In the rows, 128 means zero.
Each path below is one point turned by a fixed rotation once a step. After each direction that follows a path, write how fast that rotation turns it, in degrees a step (0 if it stays still).
Each turn is a multiple of 5 degrees from 10 to 175, or 0.
Each row of a path follows its step; steps can be skipped.

step 0: [132 114 122 136 133 134 119 124 124 129 132 128 141 126 137 135 130 135
 132 127 132 128 128 123 130 131 126 134 128 134 128 124 133 120 133 134
 133 135 133 132 131 130 136 133 121 127 131 128 127]
step 3: [129 116 126 127 130 133 119 127 127 126 134 132 132 136 118 127 124 133
 140 136 132 128 128 123 130 121 126 126 119 123 127 130 132 124 129 133
 119 130 131 127 129 123 128 132 112 132 131 132 120]
step 4: [133 123 118 131 135 133 133 126 121 137 133 131 126 123 120 136 133 132
 119 129 129 136 122 127 124 127 134 127 121 131 131 135 123 122 129 131
 117 126 127 123 120 130 118 128 123 129 120 127 124]
step 5: [126 124 131 134 140 127 126 130 126 123 138 123 134 123 135 131 124 135
 131 124 124 128 127 129 117 125 126 132 126 130 133 128 134 130 129 123
 127 134 126 131 133 139 118 120 118 132 119 123 121]
step 6: [130 129 128 131 127 128 125 123 122 136 123 133 135 133 122 126 126 131
 121 140 127 126 125 120 132 125 128 133 124 123 132 130 143 126 127 131
 135 134 126 132 132 132 122 133 116 139 127 120 120]
step 7: [133 119 119 134 132 122 137 129 125 132 129 123 120 122 125 123 136 127
 132 128 129 131 124 118 129 125 125 128 126 131 128 136 136 122 128 131
 135 115 136 133 124 136 123 131 126 127 120 124 123]
step 10: [134 122 119 126 141 122 123 125 131 130 143 138 131 123 127 128 133 131
 132 130 127 135 120 127 129 133 132 122 134 128 128 124 136 121 127 125
 136 127 136 134 125 133 127 118 128 125 126 127 124]
step 13: [125 127 118 124 136 128 128 124 127 128 135 126 133 126 125 132 131 135
 139 129 128 135 125 119 129 114 127 132 132 122 135 122 130 124 134 119
 118 121 132 130 128 133 127 122 124 131 134 119 126]
step 15: [123 114 119 130 129 119 127 128 120 132 130 122 128 129 136 133 125 131
 127 129 139 128 128 128 127 121 129 122 126 134 132 130 134 128 126 132
 137 139 138 133 125 135 125 126 123 121 130 119 121]
[127 125 128 127 127 127 127 130 127 129 130 130 127 128 128 129 129 127
 128 128 129 128 130 128 129 128 124 130 125 128 130 131 126 126 129 130
 126 125 127 127 128 130 129 131 129 127 129 130 130]  85
[131 127 130 127 130 129 126 126 128 127 131 129 126 128 125 129 126 129
 129 127 127 130 126 131 131 128 128 127 126 127 125 128 129 129 126 128
 127 129 127 126 127 127 128 127 130 126 128 130 129]  45
[126 126 127 130 130 128 128 128 128 125 130 127 126 128 130 125 132 128
 127 127 128 131 126 130 127 129 124 128 127 129 128 127 127 127 126 126
 130 130 128 129 130 125 128 129 126 127 129 127 128]  145
[130 130 127 127 129 128 127 129 129 125 127 130 129 128 127 128 129 127
 130 130 127 128 128 125 130 131 128 129 129 129 129 132 130 128 127 129
 127 128 131 126 127 127 130 129 126 125 128 127 127]  100
[129 129 130 130 129 126 130 129 127 128 127 125 128 126 128 130 128 129
 128 130 127 128 126 130 130 124 128 132 127 127 131 128 130 128 130 128
 128 128 127 127 127 127 127 128 127 127 128 125 130]  45

step 0: [117 137 124 114 124 129 129 140 124 130 127 122 133 125 117 120 122 125
 123 128 128 124 131 126 130 131 123 129 128 126 124 119 125 124 135 129
 128 118 125 122 129 123 131 129 124 117 126 125 122]
step 1: [128 127 132 123 133 113 143 132 138 126 131 133 133 120 124 128 129 132
 129 131 120 127 120 133 128 131 124 132 138 131 123 124 129 124 120 126
 128 130 133 129 132 135 134 133 128 124 118 130 123]
step 4: [130 133 128 128 139 130 125 123 145 135 128 122 120 124 125 139 137 125
 127 136 123 127 119 130 126 131 127 125 137 134 126 125 125 126 129 132
 122 127 131 128 134 127 128 132 123 123 128 128 139]
step 5: [128 126 124 139 129 129 118 130 133 124 140 126 124 129 129 136 136 124
 129 133 117 124 132 129 127 134 128 137 126 128 125 129 124 140 126 124
 130 120 128 126 130 124 125 123 144 125 129 123 119]
step 7: [125 121 123 125 136 132 118 129 125 121 123 129 118 130 121 133 133 129
 122 128 141 128 127 129 125 127 115 124 136 130 120 127 139 125 124 132
 127 130 130 125 134 135 125 132 125 134 121 135 135]
step 10: [125 131 129 129 122 129 117 128 123 129 124 140 123 126 126 136 141 136
 125 121 133 128 138 126 134 122 131 132 132 132 126 127 122 130 123 132
 137 129 120 136 126 135 131 133 116 128 123 128 132]
step 14: [138 129 125 136 127 136 134 132 123 141 127 125 128 124 123 126 130 135
 127 135 137 120 124 123 129 127 127 127 124 121 133 138 122 122 127 120
 129 126 131 128 119 133 128 131 137 126 128 141 127]
step 15: [134 132 122 119 126 133 132 132 132 126 121 128 125 121 115 130 126 126
 124 124 128 121 129 125 120 131 131 131 119 130 123 123 131 118 133 116
 120 121 121 123 127 125 119 130 123 122 131 123 131]
step 16: [127 124 126 124 134 125 134 130 139 131 130 138 122 123 126 127 124 138
 127 130 118 132 122 123 135 131 132 135 131 134 125 120 129 131 131 136
 118 126 121 133 131 124 127 141 134 129 123 125 118]
[125 129 127 128 128 130 126 128 129 128 130 130 128 128 125 128 128 129
 125 129 129 127 126 129 130 129 127 126 130 128 132 129 127 129 128 128
 129 129 128 126 128 128 132 132 126 130 128 129 128]  110
[129 127 128 131 126 132 125 127 128 127 127 129 128 127 128 125 130 127
 129 127 130 131 128 129 129 129 127 132 128 128 127 128 127 127 124 129
 128 128 129 128 129 129 128 127 127 131 130 127 130]  20
[129 128 128 126 128 128 130 126 130 131 127 131 129 127 129 125 129 130
 130 128 127 130 126 129 128 130 129 126 128 132 128 129 130 128 127 129
 127 129 132 130 127 128 129 128 130 126 131 130 128]  145
